rotation ticks, each row followed by its count of ticks:
The counts run from 0 to 424.
[-0.32  0.45 -1.20 -2.46  1.55 -0.49 -0.42  2.14  1.30 -0.17  0.47  3.65
  2.20  0.32  1.08 -1.58 -0.25 -0.16 -2.01 -0.34  2.88 -0.92 -2.53 -1.09
 -2.64 -2.31 -0.86  0.41  1.12  0.86 -0.06  0.02 -0.08  1.82 -2.33 -2.12
 -1.42 -0.81 -2.42 -0.59 -1.05  2.04  0.85 -0.70 -1.35 -1.26  1.91 -1.15
 -0.52] | 206
[ 1.52  0.49 -2.31  1.99 -0.71  1.54  0.43 -0.30 -1.07 -2.85 -0.12  0.61
  1.73 -3.70  0.62  1.86 -0.15  0.11 -1.55  0.29 -0.30  1.10  0.80  1.69
  0.16  1.50  1.54 -0.15 -1.66  1.70  2.91  0.38 -0.92  0.73 -1.14 -0.77
  0.53 -2.35 -0.32 -1.41 -1.87 -2.13  3.09  0.39 -2.08  0.82  1.94 -1.39
 -2.53] | 143
[-0.40 -0.04 -0.74 -0.17  1.28 -1.57 -0.41  0.09  0.97  1.54 -0.67 -1.88
  1.33 -4.76 -1.26 -1.75  0.51  0.47 -0.73 -1.10 -1.60  2.22 -0.11 -0.16
  0.83 -0.73 -1.39 -0.77  2.68 -1.03  1.67  1.72  0.92  1.59  0.18  0.31
 -0.52 -1.58 -0.93  1.43 -1.56  0.47  4.06 -0.48 -0.78  0.28  3.86  1.07
  0.33] | 246
[-1.72  0.66 -2.15  1.09 -0.79 -0.46 -2.95  1.08 -1.74  2.22 -2.52  1.80
  0.30 -2.51 -1.38 -1.81  1.30  1.16  2.35 -0.09  2.98 -1.11 -1.97  0.00
 -2.20  0.74  0.88 -0.99 -0.17 -0.81 -0.70  0.64  0.31  0.06 -0.96 -0.48
 -0.43 -2.47 -1.05  3.45 -1.21 -0.62 -0.60  1.84 -2.32 -0.67  2.03  0.94
 -1.53] | 238
[-1.21 -4.01  0.55  2.40  0.83 -3.00 -0.21  2.21 -0.32 -0.13  2.45 -1.03
 -0.34 -1.64  0.03 -1.73  0.39 -0.57 -2.04 -0.47  0.85 -2.46 -1.12  1.11
 -0.16  2.56  0.89 -1.15  2.01 -1.56 -0.25 -0.33 -0.31  0.56 -1.65  1.44
  0.32 -0.17 -1.52  0.88 -1.02 -1.61  0.77 -0.71  1.68  1.03 -1.77  2.60
 -1.42] | 219
[ 0.99  1.94 -0.21 -0.31  1.57 -0.67 -0.91  1.54  0.39  0.00 -1.49  2.79
 -0.21  0.89  1.15 -2.63  1.55 -0.71  0.98  0.14  4.32 -0.60 -2.09  1.32
 -2.51 -2.05 -0.84  1.00 -0.31 -1.62  0.74 -0.89 -2.28 -0.07 -0.35 -1.72
 -2.43 -0.37 -2.67  0.43  0.82  2.19  0.41  0.19 -3.17 -1.33  1.10 -2.57
 -1.52] | 172
[ 0.49  0.89  0.96 -0.18  0.92  1.46 -1.34  1.09  1.61  2.77 -0.05  2.12
  0.19  1.20  1.02 -0.07  1.87 -0.66  1.19  1.37  4.69  0.67  1.70 -1.58
 -1.52 -1.73 -1.04  0.85  3.34 -0.17  1.56 -1.74 -0.02 -1.55  1.11  0.63
 -2.77  0.18 -0.66  0.32 -0.75  1.73  0.71 -1.10 -2.80  0.00  1.19 -1.57
  0.11] | 374
[-0.96 -0.42  1.13  3.69 -2.16 -1.10 -0.70  0.22 -2.34  1.14 -0.94 -2.46
 -1.25  0.02 -2.26  0.07 -0.82  0.22  0.47 -0.56 -1.41 -0.35  0.85  2.51
  0.13  0.55  1.01 -0.46 -0.09 -0.37 -0.54  2.29  0.09 -1.04 -0.41  1.27
  1.57 -1.13  0.06  2.82  1.14 -0.06 -3.32  1.39  3.33 -2.57 -0.62  1.46
  0.58] | 257
[ 0.19 -0.25 -1.96 -1.51 -1.63  0.11 -1.62 -0.48 -0.37  0.48 -3.33 -0.59
  0.96 -3.21 -1.73  3.25 -0.73  0.69  2.25  0.49 -0.61  0.78  1.98 -0.21
  1.54  0.08 -0.03  0.21  1.69  3.02  0.55 -1.24  4.23 -1.26  1.16  1.44
  0.42 -0.62  2.21  0.13 -0.31 -1.08 -1.05  1.08 -3.09  1.01 -0.61  1.84
 -0.18] | 101
[-0.45 -1.21  0.57 -2.53 -0.13  0.12  0.16  2.11 -1.24 -2.20 -0.91  0.96
  0.89  2.10 -1.33  0.73  0.55 -1.56 -1.82  1.71  3.01 -1.68  0.72  0.31
  0.61  0.38  0.93  1.41  2.55  4.25 -0.47  0.72  2.06  0.72 -1.82 -2.44
  0.64  0.16 -0.43 -0.25  0.10  0.92 -1.70 -1.96 -0.30 -2.00 -0.23 -0.45
  0.46] | 401
[-0.33 -0.82  0.23  4.03 -1.05  0.33 -1.17 -1.01  0.02  1.55  2.22 -0.32
  0.01 -0.69 -0.90 -1.22  1.37 -3.65  0.46  0.76  0.98  0.66  0.73 -0.29
 -0.84  1.57 -0.09  0.31  1.64  2.04  1.54  1.59 -1.18  1.30  0.00 -0.35
  1.27 -2.75 -0.55  0.64 -1.95 -1.80  2.28 -3.11 -1.15 -0.40  1.91 -0.60
 -2.92] | 178
[ 0.07 -1.46 -0.81 -1.77  2.38 -1.82 -2.19  1.73  0.80 -0.63 -2.24  0.56
 -0.35 -2.49 -0.31 -1.73  2.11  1.50 -0.45  0.34  4.75 -2.31  0.15  1.69
  1.44  0.37 -0.11 -1.11  3.05 -0.36 -1.34 -1.17 -0.32  0.17 -1.67 -1.20
 -0.56 -0.71 -0.23  0.41 -2.82  0.10  1.51  0.77 -2.72  0.38  0.22  1.53
 -0.90] | 39
[ 0.52 -0.17 -1.21 -0.45 -0.22  1.02 -0.48 -1.07 -1.84 -1.64  0.45  2.64
  2.15  0.87 -1.68 -0.29 -1.23  0.39 -1.63 -0.91  1.43 -0.79 -1.34 -3.44
 -2.96 -1.21  0.49 -0.67 -0.22  3.06 -1.46  0.29 -1.89 -0.73 -1.45 -2.01
 -0.81 -2.03 -0.90 -0.60 -1.90  2.39 -0.87 -0.68 -1.59 -0.34  0.29 -1.89
  0.47] | 3
[ 2.71  1.53 -0.18 -0.79  0.98  1.57  1.09  0.74 -0.93 -1.98 -1.51  0.97
  1.33 -1.24 -0.85  2.37 -1.02  2.69 -0.06  0.85  0.11 -0.21 -0.66 -0.45
 -0.04 -0.87 -1.28  0.35 -1.73 -1.80 -0.18 -3.59  0.10 -2.36  0.86  1.31
 -2.10  1.01 -0.99  0.32  2.65  1.28 -2.21  1.35 -0.44  0.93 -2.61 -1.69
  0.86] | 329
[ 0.32 -3.67  1.50  1.52 -0.98  1.75 -0.42 -1.31 -1.44 -0.74  1.47 -3.21
  0.20 -1.35 -0.74  0.32 -1.73  0.61 -2.65  0.17 -2.49 -0.91  2.35 -0.74
  1.57 -0.19 -0.73 -0.32  3.85  1.29  0.91  1.55  1.39  0.69  0.62  0.42
  2.14  0.67  0.80 -0.98 -0.93  0.29 -0.72 -0.58  0.82  0.60 -1.46  1.50
 -0.10] | 21
[ 0.90  0.49  0.01 -0.76  1.23  1.45 -0.49  1.46 -1.74  0.46 -1.38  0.69
 -1.07  0.09  2.41 -0.36  0.65 -0.77 -0.10  2.56  3.83 -2.67  2.75  1.77
 -2.25 -1.59 -0.98  1.17  2.91 -0.92  0.53 -0.85 -1.72 -1.69  0.41 -0.10
 -3.05  1.00 -1.64  1.07 -0.53  0.70 -0.01 -0.53 -2.05 -0.29  1.48 -2.96
 -0.27] | 375
[ 0.18 -0.56  0.41 -1.57  0.47 -1.62  0.61  0.17  0.55 -1.29  2.28 -2.29
  0.57  1.88  0.99  1.11 -1.29 -0.09 -2.06 -1.57 -2.30  2.62  0.76 -0.13
  2.16 -2.55 -1.75  1.53  2.46 -0.34  1.26  0.02  1.15  0.44 -0.47  0.50
 -1.21  0.27  0.43 -1.54  0.68  0.33  0.37 -1.98  2.80 -1.63 -0.71  0.81
  2.62] | 87
[ 0.24  1.05  1.41  0.37  1.37  0.38  0.19  0.23 -0.87 -0.58 -0.22 -3.39
  0.48 -0.67 -0.47  1.07 -2.08  1.95 -1.39 -0.32 -3.47  2.23  1.31  2.46
  2.89 -1.34 -1.02  1.31  1.18 -2.12  0.52  0.77  0.28 -2.18  1.13  1.21
 -1.70  1.91  0.24 -1.10  2.47  1.33 -1.77  0.42  2.55 -1.69  0.52 -0.09
  2.07] | 88
[ 1.55 -1.26 -1.01  1.03 -1.18  1.66 -2.02  2.54 -2.18  0.26 -1.21 -0.69
 -0.53 -1.09 -0.35  0.92  0.91  1.50  1.22  2.68  2.44 -2.28  1.39  0.94
 -0.26  1.43 -0.80 -0.10 -0.09  0.06 -0.22  0.07 -2.83 -0.93 -0.86  1.30
  1.32 -1.47  0.71  2.42  0.18  1.49 -1.73  1.99 -1.23 -0.83 -3.72 -1.22
  1.72] | 196
[-0.91  0.06  2.85  3.61 -2.32  0.43  0.69 -1.41 -3.59 -2.71  1.27 -0.86
 -0.12  1.45  1.02  1.56 -1.39  0.07  0.52 -0.28 -0.38 -0.02 -0.03  1.04
 -0.92  1.40  1.86  1.82 -0.36  0.63  1.24  1.94  0.03 -1.38  0.70 -0.82
  0.00  1.61 -0.42 -0.89  2.47  1.36 -2.97 -2.23  0.87 -0.07 -0.09 -1.32
 -0.74] | 156
[-1.24 -1.11  0.24 -2.07 -0.70 -1.12  0.97 -1.82 -0.72  0.48  1.03  0.00
  1.35 -2.20  0.72 -1.65 -1.61  0.70 -0.62 -1.23 -2.18  1.20  0.62 -2.04
 -0.62 -1.56 -1.31  0.49  2.69  0.05  2.18  0.76  2.28  1.83  0.78 -0.07
 -1.08  0.37 -0.09  0.12 -0.56  0.64  2.47 -1.09 -0.50  0.36  3.04  0.37
  1.48] | 247
[ 0.17 -0.92  0.76  2.80  1.92  2.35 -1.81 -1.21 -0.59 -0.90  1.83 -1.58
  0.08  0.45  0.31 -0.50  3.01  0.46 -0.04 -0.46  2.26 -0.39 -0.04  3.22
  0.63  1.11  1.12  0.15  0.52 -0.28  0.43  0.89 -4.95 -1.19  0.38 -2.31
 -0.22 -1.10 -0.99 -2.28 -1.93 -0.25  0.75 -2.81 -0.73 -0.37  2.49 -0.16
 -2.68] | 378
[ 2.18 -0.38 -2.97 -0.78 -0.68  0.77 -0.34 -1.21 -1.67 -3.25 -0.29  0.77
 -0.36 -1.75  3.06  1.00 -1.08 -0.64 -1.21  0.36  2.06 -1.05  2.52  1.04
 -1.06 -1.91 -0.66 -0.17  1.88  1.17  0.81 -0.11 -0.15  0.26  0.51  0.54
 -0.45 -0.15  0.76 -1.98 -2.97 -0.66  2.38 -0.04 -3.03  2.38 -1.09 -0.02
 -2.08] | 342
[ 1.35  0.75  0.68 -0.09  2.35 -1.38  1.28  1.77 -1.29 -1.86  2.35 -0.85
  0.92  0.04  0.68  3.48 -1.55 -0.31 -1.50  1.63  2.41  1.40  1.86  2.26
  2.09  2.16  1.73 -1.35  0.56 -0.39  2.18 -1.46  2.96 -0.08  0.34  0.21
  0.25  1.40  1.01 -0.53 -0.32  1.13 -1.97 -1.79  1.91  2.23 -1.22  0.77
 -1.68] | 321
[ 2.67  0.55  0.55  0.29 -0.05 -3.42  2.18 -2.01 -0.32 -0.98 -0.88 -0.17
 -0.32 -2.80 -3.63 -1.53 -3.28 -2.19 -0.70 -0.41 -0.91  1.48 -2.25  0.20
  0.98 -1.55 -1.78 -0.39 -0.34 -0.21  1.12 -0.02  2.80 -0.49 -0.06 -0.29
  0.80  0.24 -1.10 -0.37  1.42  2.24  0.22  1.32  0.13  1.78 -3.15  0.45
 -0.04] | 326
[ 0.12 -0.12 -2.08 -0.75 -1.18 -0.67 -0.24  0.24  1.01 -2.77  1.22  2.73
 -0.49  1.23  2.94  0.93  0.40 -1.92 -0.78  0.07  1.93 -1.24  0.47  0.07
 -0.85 -1.40  0.44  0.29  2.20  2.38 -0.15 -2.08  1.16 -0.10 -0.75 -1.60
 -0.22  0.18  0.75 -3.17 -1.94 -0.99  1.62 -1.25 -2.47  2.35 -0.51  2.04
 -2.89] | 140
[ 0.79 -2.54 -0.19  2.26 -1.04  2.10 -0.88 -2.88 -0.76 -0.64  2.52 -0.12
  0.03  0.86  0.68  0.48 -2.16  1.78 -3.64 -0.25 -0.93 -1.76  1.15 -2.32
 -2.37 -1.44 -1.90  0.00  2.51  1.81 -0.09  0.81  0.76 -0.41  0.96  0.66
 -1.53  0.20  1.26 -1.54 -2.07 -0.08 -0.06 -1.06  0.49  2.29 -0.16  0.14
 -1.37] | 182
[-0.06 -1.02  2.77  1.87 -2.26 -1.47  0.50  0.94  0.77  1.04  1.37  1.97
 -0.76 -2.57  0.10 -1.23 -0.75 -0.91  3.05  1.37  0.78 -2.68 -0.75 -1.59
 -1.25  0.68 -0.64 -1.12 -0.29 -1.29  2.42 -1.28  3.18 -0.59 -1.35  0.86
  1.12  2.02 -0.98  1.95  2.72  3.01  0.15  0.80 -1.25  1.77 -2.20 -1.21
  0.37] | 193
[-0.56 -1.62 -1.16 -0.77 -0.07  2.27 -1.09  2.00  0.67 -0.96 -2.61 -0.83
  0.48 -0.50 -2.11  0.01  0.11 -0.30 -2.38  2.99  0.10 -1.44  1.74  0.81
  2.26 -1.08 -0.01 -0.18  3.28  4.11 -1.98  0.92  0.25  0.44 -1.12 -1.33
  1.13 -0.68 -0.92 -0.23 -0.34 -0.22 -2.79  0.68 -0.71 -2.87  0.15 -0.96
 -0.33] | 402
[ 1.63 -0.81 -2.19  0.02 -0.01  1.05  0.02 -2.35 -2.13 -3.94  1.18  0.38
  0.44  0.84  1.07  1.27 -1.14 -0.40 -3.02 -0.84  0.55 -1.34  0.59 -0.15
 -1.53 -1.01  0.05  0.24  0.46  2.34 -0.53 -0.28 -2.20 -0.09  0.12 -0.73
 -1.76 -0.46  0.28 -2.41 -2.60 -0.98  1.20 -1.46 -0.82  0.49  0.22 -1.03
 -0.91] | 343
[-0.49 -1.14 -1.11 -0.80 -0.35  0.58 -1.54  0.17 -1.37 -0.78 -0.75 -0.84
  1.16 -0.30 -0.24  3.03 -1.15  3.52 -0.33 -1.20  0.58 -0.65  1.43 -2.33
  1.25  0.33 -1.00 -1.17  0.88  0.06  0.49 -1.05  0.65 -1.49 -0.64  3.51
  0.36 -0.58  3.37  0.32 -1.56 -0.14 -1.40  0.52 -0.95  1.23 -2.52  1.99
  2.08] | 262
[-1.98 -1.56  1.43  1.63 -0.47 -2.39 -0.15 -0.76 -2.77 -0.37  0.28  0.35
  0.16  1.09 -2.83 -0.34 -1.51  1.25  0.32 -2.60 -0.35 -0.89 -0.80 -0.09
 -0.30  2.10  2.42 -1.04 -0.88 -0.64 -0.95  0.60  0.66 -2.26 -0.38 -0.59
 -0.33  0.24 -1.62  2.51  2.37  1.06 -3.28 -1.06  2.43  0.42  1.21  1.66
 -0.40] | 57
[-2.10 -0.19 -1.10  0.52 -1.67 -0.11 -0.45 -1.96 -1.52 -0.80  0.45  0.07
  1.76 -3.61  0.13 -1.99 -0.59  0.44 -0.69 -2.10 -1.54  0.38 -1.94 -0.38
 -0.34 -0.17  0.62  0.43  0.56  1.02  1.36  2.84 -0.12  2.58 -1.26 -1.03
  0.18 -2.10 -0.55  0.39 -1.36 -0.14  2.34 -0.38 -1.23 -0.56  4.94  0.23
 -0.28] | 44
[ 2.36 -0.41 -1.50  1.11  2.42  2.28  0.06 -0.15 -0.35 -2.99  1.34 -0.54
  0.24  0.19 -1.30  0.20  0.43  0.48 -3.68 -0.18 -0.79  1.62 -0.74  1.11
  0.16 -0.59  0.40  0.34 -0.30  1.42 -1.04 -0.42 -4.11 -1.45  0.23 -1.25
 -1.47 -1.92 -1.14 -3.29 -2.16 -1.30  0.63 -1.46  0.23 -0.16  0.86 -0.16
 -2.10] | 344
[-0.18 -1.01 -1.29 -0.95  0.40  2.56 -0.15  3.07  0.14 -1.91 -1.05 -0.33
  0.76 -1.10 -0.12  0.06  0.20 -0.74 -3.61  1.64 -2.23 -0.78  1.44 -0.30
  0.78 -0.89 -0.30  2.35  1.44  1.25  0.45 -1.65 -3.01  0.21  0.20  1.53
 -2.88 -0.59 -2.64 -0.65  0.97 -2.01  1.22 -1.24 -1.06 -2.67  2.27 -2.11
  0.87] | 8
[-0.70  0.60  2.36  0.70 -3.03 -3.47  1.26 -2.09  0.70  0.21  0.26  1.70
 -2.10  0.68 -1.02 -1.05 -1.25 -1.60  3.37 -2.89  0.01  0.54  0.06 -0.52
 -0.28 -0.29 -1.00 -0.35  0.19 -0.67  1.81 -0.94  3.10 -1.49  0.29 -0.41
 -0.67  0.97  0.11  1.41  3.01  1.51 -1.14 -0.82  0.03  0.34 -2.25  0.86
  0.87] | 293
[-0.77  1.54  0.41 -3.05 -0.93  1.21  0.21 -0.20  0.33  0.04 -1.60  0.76
  2.00 -1.16 -1.01  2.20 -0.93  2.49  1.34 -1.43 -1.16  0.74  0.97 -2.85
  1.32 -1.51 -0.70  0.69  0.94  1.02  0.66 -1.03  0.85 -1.34 -0.50  0.79
 -2.59 -0.30  0.74  0.71  1.09  2.04 -2.26 -0.39 -2.72 -1.95  2.32 -1.15
  3.16] | 68
[-0.84 -0.67 -0.97  4.07 -1.80 -0.65 -1.43  0.02 -2.06  1.81  0.80 -0.70
 -1.75 -0.01 -0.31 -2.56 -0.83  0.48 -1.69 -0.41  0.41 -1.61  0.22  0.52
 -4.35  0.27  0.04 -2.60  0.59 -1.37 -0.57  1.92 -0.37  0.11 -0.87  0.62
  0.33 -1.74  0.16  2.05 -1.05 -0.20 -1.37  1.13  2.16 -0.52 -0.04  1.14
 -0.95] | 418
[ 0.14  0.64  2.06 -0.54  2.73 -1.58  1.25  1.81  0.94  1.23 -1.06  1.17
  0.88 -3.01 -3.93 -1.88 -2.55  1.59 -0.44  0.44 -0.30 -0.86 -2.34 -0.42
  0.69  0.33  0.19 -2.84  0.17 -1.22  0.32 -0.46  2.88  0.98 -1.31  0.19
 -0.17  0.47 -0.72  2.02  1.15  2.88 -0.84  1.67  1.03  0.89 -0.68  0.43
  1.06] | 226
[ 1.24  1.01 -0.46  2.68 -1.32  3.28 -0.25  0.79 -0.14  0.47 -0.49 -0.94
  0.56 -3.38  2.02  0.34 -1.81  0.21 -2.14  2.05 -2.90  2.22 -0.49  1.29
 -2.26 -2.66 -2.67  1.33  0.24 -1.34  2.61  0.66  0.39  0.29  2.13  1.91
 -1.70  0.36 -0.59 -1.41  0.30  0.40  0.27  1.52  0.60  0.11  1.65 -0.92
 -1.68] | 349
